m = [154 100 113 107 118 112 117 121 129 134 122 149 131]
m[0] = 154
m[1] = 100
m[-11] = 113
m[-4] = 134
m[11] = 149

arr = [116 141 117 127 131 144 111 129 111 105 140 120 109 117 132 123]
arr[0] => 116
arr[-8] => 111
arr[7] => 129
arr[4] => 131
arr[6] => 111

M =
[[153 108 143 141 136 101 132 154]
 [138 137 141 117 122 106  98 149]
 [118 104 101 117 114 121 138 104]
 [135 107 139 124 103 148 107 141]]
M[0][0] -> 153
M[:, -1] -> [154, 149, 104, 141]
M[:, -4] -> [136, 122, 114, 103]
M[:, -6] -> [143, 141, 101, 139]
M[-1][4] -> 103
M[1][3] -> 117
M[3][1] -> 107
M[-2] -> [118, 104, 101, 117, 114, 121, 138, 104]
M[0][4] -> 136
M[0] -> [153, 108, 143, 141, 136, 101, 132, 154]
M[-3][-8] -> 138
M[1] -> [138, 137, 141, 117, 122, 106, 98, 149]

x = [129 132 123 106 139 123 126 128 128 135 129]
x[0]: 129
x[8]: 128
x[6]: 126
x[4]: 139

grid = [130 129 128 131 125 119 133 153 130 124 122 124 137 129 115]
grid[-15]: 130
grid[-13]: 128
grid[6]: 133
grid[4]: 125
grid[9]: 124
grid[1]: 129

A = [120 131 146 147 109 111 140 150]
A[0]: 120
A[4]: 109

W = [129 126 122 134 153 128 144 134 144 126 147 147]
W[0]	129
W[2]	122
W[11]	147
W[9]	126

B =
133  121  127  140  119  131  137  137  123  129  121  131  133
127  122  109  121  126  124  122  134  125  137  131  127  134
125  124  109  122  126  122  129  132  117  136  130  129  132
127  128  124  127  120  126  120  135  147  129  137  120  124
129  136  129  137  116  128  140  136  137  124  134  126  122
127  135  146  119  136  134  134  135  128  127  129  126  135
125  124  109  121  126  122  129  132  118  136  130  129  132
126  125  144  119  133  140  132  134  129  127  129  135  132
126  124  143  120  132  140  131  134  129  127  129  137  132
130  119  128  136  122  128  120  133  120  127  109  127  134
127  122  111  121  125  125  120  134  127  136  131  126  133
138  137  125  125  145  135  123  127  134  138  129  129  125
127  129  136  127  129  122  120  132  125  123  125  104  132
118  133  127  127  120  130  133  109  130  131  129  131  118
125  119  134  127  129  127  122  123  126  115  129  145  125
B[0][0]	133
B[:, 4]	[119, 126, 126, 120, 116, 136, 126, 133, 132, 122, 125, 145, 129, 120, 129]
B[:, 6]	[137, 122, 129, 120, 140, 134, 129, 132, 131, 120, 120, 123, 120, 133, 122]
B[11][10]	129
B[7][6]	132
B[:, 3]	[140, 121, 122, 127, 137, 119, 121, 119, 120, 136, 121, 125, 127, 127, 127]
B[10][3]	121
B[13][1]	133
B[5][2]	146
B[7][12]	132
B[3][8]	147
B[3][7]	135
B[:, 8]	[123, 125, 117, 147, 137, 128, 118, 129, 129, 120, 127, 134, 125, 130, 126]
B[8]	[126, 124, 143, 120, 132, 140, 131, 134, 129, 127, 129, 137, 132]
B[9][4]	122
B[7][5]	140
B[14][0]	125
B[11][12]	125
B[:, 10]	[121, 131, 130, 137, 134, 129, 130, 129, 129, 109, 131, 129, 125, 129, 129]
B[12]	[127, 129, 136, 127, 129, 122, 120, 132, 125, 123, 125, 104, 132]
B[9][3]	136
B[1][4]	126
B[13][4]	120
B[5][6]	134
B[9]	[130, 119, 128, 136, 122, 128, 120, 133, 120, 127, 109, 127, 134]
B[10][4]	125
B[10][1]	122
B[13][2]	127
B[8][5]	140
B[6][9]	136
B[4][1]	136
B[1][7]	134
B[0][9]	129
B[3][2]	124
B[1][1]	122
B[2][8]	117

a =
[[120 128 133 132 122 132 148]
 [145 126 126 125 141 124 137]
 [124 131 125 129 134 124 127]
 [136 128 123 118 131 132 123]
 [126 134 130 133 128 125 129]
 [119 126 135 119 123 122 117]
 [157 114 131 125 139 130 138]
 [142 124 126 125 120 123 126]
 [140 123 138 136 130 125 139]
 [129 121 124 126 128 135 136]]
Indices start at 0.
row 0 col 0 -> 120
row 3 col 5 -> 132
row 7 col 6 -> 126
row 4 col 6 -> 129
row 1 col 3 -> 125
row 2 col 3 -> 129
row 4 col 0 -> 126
row 6 col 6 -> 138
row 3 col 0 -> 136
row 7 col 0 -> 142
row 0 col 5 -> 132
row 2 col 1 -> 131
row 5 col 2 -> 135
row 6 col 5 -> 130
row 1 col 6 -> 137
row 2 col 0 -> 124
row 3 col 6 -> 123
row 7 col 2 -> 126
row 1 col 2 -> 126
row 6 col 1 -> 114
row 4 col 1 -> 134
row 0 col 4 -> 122
row 0 col 3 -> 132

data = [148 105 128 130 147 117]
data[0]: 148
data[4]: 147
data[5]: 117

X =
[[105 120 133 132 138 135 124 123 122]
 [128 103 121 138 121 127 140 112 119]
 [111 112 128 134 133 135 132 119 122]
 [129 101 121 138 120 125 141 112 119]
 [108 120 133 132 138 129 123 123 122]
 [112 119 131 133 134 129 125 121 122]
 [128 105 123 137 122 125 138 113 120]
 [106 120 133 132 138 134 124 123 122]
 [129 101 121 138 120 126 141 112 119]
 [119 108 126 135 127 132 135 116 121]
 [127 106 123 137 122 125 138 113 120]
 [118 117 130 135 130 125 127 119 122]]
X[0,0] -> 105
X[2,7] -> 119
X[-9,-2] -> 112
X[3,0] -> 129
X[-10,-9] -> 111
X[-5,-6] -> 132
X[-4] -> [129, 101, 121, 138, 120, 126, 141, 112, 119]
X[-6,7] -> 113
X[7,0] -> 106
X[-6,4] -> 122
X[-5] -> [106, 120, 133, 132, 138, 134, 124, 123, 122]
X[:, -3] -> [124, 140, 132, 141, 123, 125, 138, 124, 141, 135, 138, 127]
X[-12,5] -> 135
X[:, 8] -> [122, 119, 122, 119, 122, 122, 120, 122, 119, 121, 120, 122]
X[11] -> [118, 117, 130, 135, 130, 125, 127, 119, 122]
X[-3,-8] -> 108
X[:, 2] -> [133, 121, 128, 121, 133, 131, 123, 133, 121, 126, 123, 130]
X[:, 5] -> [135, 127, 135, 125, 129, 129, 125, 134, 126, 132, 125, 125]
X[-7,-3] -> 125
X[0,1] -> 120
X[-1,-3] -> 127
X[-4,6] -> 141
X[-11,1] -> 103
X[-11,-7] -> 121
X[1,-6] -> 138
X[-5,2] -> 133
X[5,-4] -> 129
X[:, -2] -> [123, 112, 119, 112, 123, 121, 113, 123, 112, 116, 113, 119]
X[-2,0] -> 127
X[2] -> [111, 112, 128, 134, 133, 135, 132, 119, 122]
X[-3,-9] -> 119
X[0,8] -> 122
X[9,-7] -> 126
